One turning vector, and how many steps it has turned
The counts run from 0 to 612.
[  7   2  14 -21   0 -14   1   1  -8  19  21 -13  -1  -3  -1  20   6   7
  12 -14  11  -5 -10  -3  -6  -8  22  10   1  -6  -1   3 -23] => 511
[  6  16  -5 -22 -22   6   6 -10  -9  12  -3  -2   1 -12 -11  -4   3 -16
  17  11   0  10  13 -13   2 -19  19  -3   2  -8  -7 -24  -9] => 241
[-14 -14   3 -15   9   8 -13  -6  -2  14  -3  22  -3 -17  -4  -8  -4 -27
   6  -8  16   3  13   9   0 -18  23   9   3 -10 -13  -7   7] => 91
[  6 -23  12  -4   3   2 -12   7 -10  12  18   5  -4 -14  -8  -6   4 -23
   0   4  -3   0  13 -11 -17 -12   7 -19  -5  -9  11  20  15] => 582
[-16   8   1  -2 -15  -5   5   0  -4  12   2  -7   8  -7  -3   3  -9 -16
  12  -2  -4 -12   5 -11  -7 -21  26  22 -11 -10 -16 -24 -10] => 464
[-20  -1  -8  24   2   0 -20  12   8   7   5  19 -15  -8  -1  18  15  -7
  10  -8   2  -6  16  -1 -12  -5   1   2  -1 -32   6  -4  -8] => 130
[ -4 -16  16  16   1 -18  -9   3 -14  12  -1  -5  -1  -6  -5  24  13   0
   6 -10   8 -10  -9  14  -7 -15  19 -16  -3   1  -5  -5 -14] => 335
[ -8   5  13 -21 -12   4 -21 -12  -6  15  11 -16 -22  -2  12   1   0  -2
  15  -5  -2 -14  -9 -22  -3  -8   7  -1   5  16   3  -1  22] => 187
[ -5 -11   4 -10  22   7 -12  12   4   6   1   9   8 -20   1  18  -1 -27
  12   5   8 -11 -10  -9 -12 -18  20  -4  -6  -5  -7   4  13] => 101
[  1  -8  14   2 -11 -11 -10  -9 -17  18 -11 -21  -6 -10 -18  15   7  -1
   3  11  -6  -5  -7  -5 -11 -12   5 -36   0   7  -2   7   1] => 559
[ -5   9  19   8   7  -7 -10   1  -8  17   7  -1 -24  -7   2  21  13   4
  12  -1   5 -30 -15  -3 -18   6  -1   4   0 -11   2  15  -6] => 165
[ -2   6  -4 -18  -4  -3  -7  11  10  18  32   2   3  -6   4  10  19   5
  17  -5   3  12   1 -17  -2 -10  19  15   8 -19  -5  -5 -12] => 502
[  9  -1  27  -1  -1   4   7   8  -8   7   3   2  -1  -7  -7  -5  17 -29
  17  -9  -8 -20   0  -6 -13 -20   7  14 -19   7  -6  -6 -11] => 422
[ -1   5   2   2 -15  10  -9  -7   4   8 -14   0  -7  -5  -2 -11  23 -22
  29  -5 -10 -12   4  -7   2 -20   3  -6  -4  13 -10 -21  -3] => 417
[  2  -4  11   0 -12  -2 -14  -1  -5  15 -10  10 -15 -12 -21   4  28  -3
   0   7  -2  13   9  -3  -5   1   3 -31  13  -2  -9   0 -14] => 567
[  3  -8  13   1  -9   2 -18  -9 -15  25   8 -16   6 -23  14 -17   7  -8
   5   4  -6 -17   7 -23  -7  -7   0 -16   1  -5  -6  -5   5] => 229
[  9  12  10 -24  -2   5   9  -9 -15  18  -5 -10  -3 -19 -17  -6 -15 -21
   4  14  20  -8   2 -13 -13  -6  17   3   2  -6  -1   7 -12] => 251
[ -2  -5   9  -8   0  19 -26  -7   0  11   0  -3 -11 -10  11 -12  15 -14
  20  -4  -2 -21   0 -21  -7  -6 -11 -20   0   7   9   5  10] => 407
[  7  -7   4 -10 -13   0  -6  -1  -4  14   9   0 -15  -4 -27  -9   3 -15
   7  16   0  12  12  -8 -16  -7   1 -10   2 -15   8  32   8] => 38
[ -7 -27  13   1   9   6 -18   9   3  11   8  11   8  -9   0  -8   8 -27
   5 -18   1  -4  13   5  -9 -21  16   3 -13 -15  -8   2  -5] => 93
[ -5   0 -10   0 -14  -6 -23   7  12  15  14 -21  -3  -5  19  10   1   0
  16   0  -1  -5  -1 -22  -6  -8   7 -12   9 -25  10   4  -7] => 496
[  0  -9  10  -1   2 -10  -2   0  -4  19  -8 -12  17  -8  -9  17   8  -7
  14 -13   7  -4   1   7  -6 -23  11   0 -11 -22 -13  -2 -33] => 290
[  3  -1   3  15 -10 -12 -12   7   4  20   8 -10  -8  -5  15  -9   8  -5
   7 -13  15 -12  11   3 -10  -3  14   8   6 -30  -2  -1 -26] => 486
[-13  10 -11 -13 -11   6  -7   8  15   8   0   1  -3 -12   5   5 -15 -24
  19   8  -9   1   4 -26  -5 -15  15   8  -6 -19  -1 -14  17] => 455
[  5  -3   0   6   2   5  -3   8   1   2 -14  17  -6 -14 -20  13  18 -20
  15   4   4  -1  16   1 -14 -12  -3 -19  -5 -22   8   6 -19] => 610
[-12  -6   5   3  14   2 -15   4   0   7  27  15 -10 -10  12   1  13  -8
  14 -13  20 -17   0   3  -8 -12  23  19   7  -6  -3   0  -2] => 137
[-16  14   5 -13 -10  11  -1  -2   3  14  -7  20 -20 -10 -13 -11   1 -24
   7   2  -1  -3  19 -12  -8   4   8  21  -2 -14 -15  -8  -9] => 438
[  8 -15  10 -24   6   2  -6  -6  -9  14   2  -4  10 -10 -12   0   1 -24
  17   9   2  -4  -4  -6  -9 -28   8 -11 -14  -4   4  17  19] => 56
[ -4  -1   2  -1   6   4 -11   2  -9  11  14  20  -9 -15  -2  23  35   6
  21   2  -3  -4   2  -4  -1 -17   4 -21   8   2   5 -12   5] => 370
[  6 -15   9  -3 -18 -20 -15  -8 -13  20  -6 -11  -4  -1  -6   6  21   2
  17  -5  -6   4   3   7   9 -25  15 -19   2   2  -9 -13   1] => 550
[ -9 -15   9  -9  -2  -9  -1   9  -9   5  15   8  -7  -1 -16  25   9  -8
   3 -15   3   5  -1   7  -4 -19  35   5   0   5  -8  -7 -14] => 332
[-10 -10  -2  -5  -1   3  -6   9  -8   0  32  15 -10  -4 -17  20  21  -6
  19   2 -16   5   7 -11 -10 -19  10  -9  -5   1  11   3  16] => 368
[ -8   8   5  11  -1   9 -12  -9 -12  14 -11  11 -24  -7 -16   7  25  -5
  18   8  -2 -17   2 -10 -13   0 -16 -24   6  -2   6   3  -1] => 389
[ -6   0  -1 -23  11   0 -10   6   9  23   9   1  23 -17  -8   4  10 -10
  13  10   5   8  -9 -23 -11 -14  12   0  -2 -18  -8  11   0] => 279
[ -8  -5   0 -10 -15  -6 -14 -20 -21  21  21 -19   2  -7  -2 -10  -1   4
   5   1   3  -2  -4 -12  -3 -13  20 -13  11   7  -8   1   9] => 9
[-25  -9  -1  10   5   2 -23  -8  -9  10  15  -5  -4  -4  19  17   0  -2
  15 -23   6 -26   3  -6  -4 -14   6  -3   0  -9   7 -13  -6] => 140
[-12   1   5 -16  -2  -8   0  -7  -5  13 -11 -15   2   0 -22  20 -23 -14
   7  -3  13  -2 -10  -3 -16 -14  18   1  -7 -16  -4  15 -14] => 295
